128 stands for zero in the data rows.
Some points, one per row:
[148  93  97 123 119 145 112 148  93 115 107 121 148 125 121 121 131 158
  93  79 110 116  44]
[131 136 127 121 150 133 121 149 129 121 129 137 146 132 157 119 142  76
 130  82 146  81 129]
[ 98 145 131  97 130 140 164 149  81 121 189 131 134  85 122 156 133 141
 127 161 100 134 136]
[ 96 103 136 124  83 145 144 126 141 125 107 128 128 129 112 110 123 143
 122 118 161 137 153]
[ 92 100 129 143 129 142 138 123  72 108 150 110  98 111 180 154 137 126
 113 209  77 125  73]
[104 101 132  93 129 164 145 122 163 119 149 137 127 115 132 142 142 143
 157 105 122 132 179]
[119 111  90 118 151 146 112 121 110 153  78 146 170 158 116  85 128 126
 125  81 169 111 106]
[116 123 121 124 105 151 166 170 144  96 255  89 109 109 101 177 126 129
 128 255   0 169 162]
[131 129 116 108 126 124 127 147 115 101 133 149 141 161 153 144 137 159
 100  96 153  96  98]
[165 148 102 112 114 143 139 135 149 106 158 121 139 123 150 140 137 122
 149 168  78 134 148]
[ 80 128 143 152 122 120 175  66 121 129   0 104  84 193 104 101 156 122
 221 123 255  68 252]
[140 142 130 119 120 128  97  79 255 127 241 128 142 168 134 131 108 125
 178 255  76 151 255]
[112 115 175 117 106 154  80 132  86 143  75 105 133 154 133 121 134 102
 139  93 177 126 106]
[171 136 109 110 123 109 107 169  89 104 197 158 128  84  96 163 150 130
   0  41  78 147   5]
[158 143 132 123 136 116  97 158  83  97 121 116 132 123 149 118 156 125
  62  86  85 134  89]
[137 150 126 136 129 109 118 154  87 107 134 124 147 145 141 129  96 101
 148 113 106 102  45]
[137 123 138 114 119 123 152 141 169 115 106 121 150 129 133 125 113 128
 113  83 178 145 134]
[113 132 147 140 105 137 162 158 128 129 183  97 127  88 125 164 125 139
 157 170  67 164 112]
[ 80 123 204 120 129 116 225 113 169 135  96 117  98 100 148  95  46  83
 219 101 191 141 172]
[128 140 110 119 136 157 117 151 148 139 125 129 144 124 142 144 132 130
 128 107 119 134  73]
[153 157 134 151 144  83 112 112 157 137 100 146 149 136 132 134 146 155
  91  71 128 137 113]
[129 149 125 126 156 121 126 130 149  87 228 139 146 154 128 162 133 148
 147 206  62 181 158]
[165 126 140 123 126 123  86 126  98 107 109 140 136 135 147 135 137 138
 109 151  87  90  61]
[151  94 128 132 128 120 149 142 127 150 121 137 144 105 130 132 146 131
 110 103 132 122  80]
[140 135 167 158 134 136 126 134 130 108 139 192 145  79 109 152 182  95
 128  45 229 133  87]
[136 123 145 165 143 119  97 161  66 138  88 126 123  97 128  99 185 131
 141  96 111 106  63]
[136 167 147  61 154 121 104  96 151 118 255 119 119 167 151 150 133 150
 163 255  31 187 194]
[167 122 123 125 140 137 120 150 113 114 141 120 128 114 133 168 133 135
 107 103 120 124  68]
[171 135 114 100 133 153  96 121  92 138 124 139 139 138 125 116 166 130
 137  86 153  96 144]
[160 121 158 131 111 119 153 161 173 135 143 127  98  98  95 104 116 144
  90  79 113 137 119]
[107 112 129 139 131 113 121 162 181 114 156 106 128 115 150 127 106 121
 149 119  88 127 125]
[154 128 157 127 134 120 132 175 178 137 136 146 139  39 106  83 125 147
 121 115  90 126 109]
[124 132 134 139 166 128  87 180 120 144 104 131 131  88 148 115 143 132
 118 105  90 114  52]
[115  97 123 135 137 119  87 131  61 131 120 131 116 130 135 117 139 136
  52 114 132  86  73]
[101 133 150 136 148 104 136 179 164 128 120 127 119  86 113  80 102 108
 181 101  84 113  88]
[185 100 132 102 131 162 104 124  87 148 104 154 112 124 123  99 152 124
  79  99  92  95  73]
[133 128  98 122 126 135 137 157 110 113 163 113 113 105 141 128 134 107
 129 127 127 124 119]
[134 130 107 128 135 145  97 131 142 129 110 146 140 130 125 132 132 113
 127  77 142 133 108]
[106 134 134 133 129 143 128 159 124 175  88 119 135 130 162 104 126 116
 157 132 123  94  71]
[  0 116 156 129 108 142 240  51 120 179   0  87  57 182 129 120  77 108
 255 141 255  58 255]
[136 119 114 141 137 147 127 135 107 113  98 135 139 152 163 125 142 124
  89  85 142 121  76]
[ 94 141  97 142 172 141 119 159 153 132 176 138 154 143 139 144 117 129
 150 152 119 128 131]
[140 129 113 121 123 111  74 146  98 112 148 153 167 117 112 158 164 114
  45  38 102 159  96]
[ 65 134 168 111 124 127 188 118 106 143  58  85 132 154 114 152  95 122
 162 106 179  77 172]
[124 122 136 142 105 153 134 140 126 132  87 124 135 105 121 116 117 154
 126  65 124 138 133]
[  0 125 162 101  67 162 215  96 100 134   0 100  69 133 107 140  92  81
 250 116 255  90 255]
[134 136 172 155 128 110 142  81 122 132  69 125 121 159 139 121 135 124
 196 116 186 102 137]
[152 113 117 156  91 117  96 138 100 167 127 118  99 103 132 123 118 108
  84  80  93 121  54]
[ 66 138 139 138  73 144 135  83 169 120 113 103  83 165 125 149 113 134
 196 121 196 106 254]
[129 135 116 121 130 131  99 120 103 120 137 144 148 172 117 125 127 147
 111  76 141 141 133]
[144 147  93 146 126 119 117  91 179 105 255 112  95 174 157 161  93 140
 139 255  27 198 218]
[148 121 114 146 146  98 107  91 129 120 134 149 116 123 109  99 162 153
 115  97 108 139  99]
[150 145 109 121 120 113 124 139  93 114  88 143 114 100 133 125 142 126
  32  97 147 111  57]
[ 60 115 180 132 147 107 233  78 168 151  41 101 112 115 120  97  59 117
 223  80 244 106 171]
24 more points follow, each with its number after it:
[ 73 121 119 101 119 108 125 144  86  89  87 140 148 112 160 127 110 165
 180 133  72  94  54] 0
[158 112 142 102  86 129  76 119  87 138 137 111 122 138 135 120 115 141
  20  64 131 139 104] 1
[114 108 104 145 126 120 133 129 109 130 143 144 134 146 135 137 118 171
 130 144 122  99  82] 2
[111 140 133 117 111 105 101 134 222  98 181 168 128 147 144 138 114 154
 141 167 134 128 214] 3
[152 149  87 133 115 147 110 116  86  99 125 121 122 126 130 156 149 135
 179 138 118 125 168] 4
[ 84 127 146  96 139 144 167 136 144 145 175  95 137 130 105 122  87 122
 143 122 115 151 119] 5
[134 146  98 132 142 170  89 115 255  96 222 173 118 161 158 124  99 119
 124 230 101 139 255] 6
[114  97 144 126 102 151 163 125 113 158  83 108 137 124 132 118 126 123
 145 100 156 116 110] 7
[163 131 185  98 163 137 164 145 201 127 126 124 123  18  76  73 120 138
 116 110 130 139  99] 8
[138 119 150 131 125 101  85 121  72 137 135 131 114 105 140 127 118 130
  26  84 136 112 102] 9
[154 115 125 117 142 154 158 120 151 106 120 135 133 120 108 129 158 148
 104 101 122 127 142] 10
[152 143 105 144 108 114 104 122 117 136 125  90 125 180 114 120 162 162
  60  79 149 137 130] 11
[182 121 153 118 117 119 104 125  93 131 100 136 150 113 136 117 153 100
  67  90 137  91  26] 12
[140 175  79 151 151 123 112  98 191 102 211 147 156 146 149 161 110 108
 161 184 115 162 186] 13
[184 115 130 101 141 124  96 181  90 144 188 134 117  86 145 123 123 122
   0  86  91 149   0] 14
[192 119 141 120 134 120 154 148 126 151 110 158 140  70 110  55 162 153
 142 119 137 103  66] 15
[111 138 112 129 132 149 119 130  98 158  94 125 152 152 132 125 126 147
 124  89 135 112 126] 16
[108 123 145 138 136 122 115 138  93 119  93 111 130 141 149 130 150 114
 105  94 103  85  79] 17
[109 137 128 100 156 145 122 118 153 104 158 112 126 124 159 133 123 137
 125 166 111 103 188] 18
[144 121 113 109 132 138  97 158  92 124 128 145 125 122 119 146 149 151
  98  90 128 115  90] 19
[117 124 136 151 151 104  94 166 120 154 107 130 140 143 141 131 105 101
 155 122 112  99  42] 20
[142 132 129 112 159 100 158 116 165 125  87 152 147 137 116 130 141 151
 143  86 159 153 134] 21
[156 126 139 114 123 131 111 135  91 168  93  98 103 152 152 138 108 116
  56 121 118 131  90] 22
[127 154 147 134 123 131 149 134 119  87 196 101 129 119 144 172 114 142
 126 228  15 186 158] 23
Which of these numbered points is nearest to each point below, ignoring the 2 directions in which the first points spread most? Its number follows each.
[171 129 136 105 140  91 161 140 170 131 126 129 149 115  99  84 110 140
 120  81 101 172  92] > 21
[139 146 138  97 148 139 103 146 105 129 140 163 118 178 119 134 145 147
 120  83 170  98 101] > 19
[ 92 114 117 120 125 105 121 101 131 167  53 100 104 166 145 139 140 134
 125 100 215 128 162] > 11
[109 153 165 139 118  90 105 178 109 131 134 140 141 146 161 105 137 115
 185 147 109  72  35] > 20
[121 107 135 133 146 172 145 134 145 137 103 102 133 141  90 147 144 123
 122  78 168 127 155] > 10
[106 113 103 142 105 127  87 125 168 134 161 144 140 149 151 142 103 155
  98 135 133 122 198] > 3
[158 178  81 139 158 126 116 128 214  68 255 142 126 173 148 171 104 116
 169 255  49 176 246] > 13
[135 150 118 109 161 126 118 149 126 155 113 128 161 118 132 113 107 155
 103  82 129 142 132] > 16
[ 84 134 160 102 124 130 232 110 102 115 183  93  81  91 107 206  95 128
 209 255  66 162 209] > 23
[133 115  89  91 120 122 131 118  89 150  82 138 155 157 159 128 133 151
 117 122 124 121 109] > 16
[138 110 103 145 119  95 122 136  90 113 125 133 183 144 149 106 139 136
  93 109 113 114  63] > 2
[102 120 175 110 129 158 167 153 119  97 237 129  96  82 119 198 110 106
 146 255   0 198 196] > 23
[  0 104 164 166  77 120 228  37 116 153   0  95  68 193 150 116  74  48
 255 108 255  24 234] > 17
[123 157 142 114 139 121 186 152 137 106 255 128  91 102 138 185 116 159
 161 255   0 220 216] > 23
[200 164  59 116 126 139 112 107 255  79 255 163 130 167 146 182  60 142
 174 255   0 211 255] > 13
[128 132 100 121 139 136  76 137 162 113 166 129 141 119 151  88 135 135
 119 141 115 109 152] > 18
[126 152  89 111 118  94 140 123  98 125 140 130  99 111 122 129 104 126
  91 103 125 147  83] > 14
[ 77 111 108  97 124 119 141 172  67 117 144 118 121  69 142 132 131 128
 142 255  24 137  66] > 0
[130 113 127 138 128 138 113 162 112 169 116 137 139 125 147 120 154 132
 123 109 101 119  53] > 7
[ 98 170 132 142 122 149 144  94 162 122 121 123 119 181 139 146 129  89
 236 199 191 110 255] > 13
[136 137 123 134  92 130 104 140 119 115 124 135 112 144 101 110 146 147
 157  71 162 124 127] > 19
[171 125 120 153 129 107 124 109  57 114 131 128 125 136 146 142 118 158
  23 106 114 151  99] > 9
[187 140 123  87 121 121  94 144  77 131 162 133 107 137 113 132 127 115
  17  82 110 156  91] > 1
[143 122 158 126 149 134 138 113 103 159 116 115 115 143 144 170  95 135
  17 115 109 125  86] > 22
[164  96 104 169 130 100 103 146 118 146 180 165 155 167 132 146 149 142
  37  99  91 137  99] > 11
[158 147 152 115 157 118 221 129 255 127 172 130  89  31  35  95  78 135
 106 121 130 200 167] > 8
[105 146 122 140 112 105 145 195 250 110 192 136 106 126 125 162 117 118
 252 201  52 117 135] > 20
[125 148 110 127 137 126  68  63 240 110 222 152 120 182 169 120  81 125
 193 230 145  96 255] > 6
[232 141 145 154 128 116 133 107  58 127 132 101 129 138 131 149  95 147
   1  77 133 130  74] > 22
[110 129 131 106 146 128 134 196 180 122 144 129 114  79  91  78 124 131
 195 181  70 133 150] > 15
[158 139  89 128 110 138 110  96 233 108 224 132 122 147 145 147  93 144
 140 220 101 177 255] > 6
[114 101  99 143 140 108 157 128 155 136 152 133 143 109 136 124 101 152
 162 114 130 109 161] > 2
[  3 109 159 139 125 140 198  61 116 115   0  92 104 153 150 127 113  99
 255 120 255  42 225] > 17
[  0 150 176  94  82 134 255 102 143 122   0  86  73 111  76 116  74  92
 250 199 233 106 241] > 23
[182 157 135 143 136 151 148 106 175 124 138 113 135 105 109 139 129 125
  96 107 179 140 127] > 10
[122 125 197 116 158 174 186 158 255 126 178 127  77  18  50  92  74  88
 234 150 105 161 228] > 8
[116 139  97 111 135 123 108 103 123 120 138 123 136 106 160 100 141  95
 127 124 126 129 136] > 18
[149 100 149 144 116 132 141  87  85 111 104 149 145  77  87  79 175 149
 169 136 129 137 142] > 15
[139 155 216 143 169 136 214 124 255 122 159 137  69   0  29  89 109 111
 176 122 119 170 178] > 8
[149 139 106 108 136 138  94 166  92 102 166 127  99  93 137 154 144 142
   0 136  80 161  29] > 14
[165 133 149 140 119 100 113 119 105 136 111 127 141 106 145 102 152 104
  91  88 112  85  57] > 12
[121 109 125 101 126 141 123 126 166  89 141 145 145 134 151 130 125 125
 123 137 141 121 175] > 18
[ 86 116 133 156 142 125 160 114 123 140  44 109  95 160 116 132 122  88
 201  85 186  76 143] > 17
[165  82 132 137 134 123 129 134 105 149 108 147 122  91 115 109 127 141
 116 123 102 103  93] > 7
[102 120 150 121 128 115 100  91 104 130  64 134  88 164 120 145 127 101
 177 126 205  98 175] > 19
[ 86 105 166 118 142 111 239 122 167 131 126 122 110 103 104 126  88 123
 167 115 149 121 149] > 5
[ 50 135 165 119  78 151 223 110 153  99 154  89  98 112  86 193  68  95
 195 246  91 146 217] > 23
[155 157  94 106 139 137 167 170 132  81 255 100 114  94 138 183 118 126
 129 255   0 217 138] > 23
[ 63 149 108 116 142 115 123 164  14  77 127  77 109  90 174 142 116 132
 141 255  68 148  83] > 0
[ 93 135 179 111 148 129 170 177 255 122 181 158 116  71  68 113 120 120
 211 153  63 138 167] > 8
[146 142 168 125 134  89 183 194 255 130 146 143 104  76  79  99  78 101
 220 131  95 148 202] > 8
[123 126 155 116 133 119 114 158 112 140 117 132 149 111 121 155 159 126
 136 129 149 136 132] > 19
[179 124 143 140 120 105 104 147  42 115  74 145 117 120 118 110 165 108
  35  85 136 103  13] > 12
[134 156  89 123 144 132  71 121 154 114 184 129 171 163 120 153 130 155
 103 136 148 136 162] > 13
[173 159 172 135 138 147 155 150 117 131 115 112 122  79 136  83 129 136
  85  79 132 153 104] > 14
[119 170 133 118 168 158 169 125 123 128 180 114 125  87 123 161  80 123
 166 213  63 162 193] > 23
[185 112 133  79 112 138  82 137 104 110 134 152 141 112 119 123 150 123
 103 135 118  99  69] > 12
[ 89 129 143 123 126 139 157 150 198 116 154 111 125 102 100 115 124  93
 194 113  90 137  96] > 5
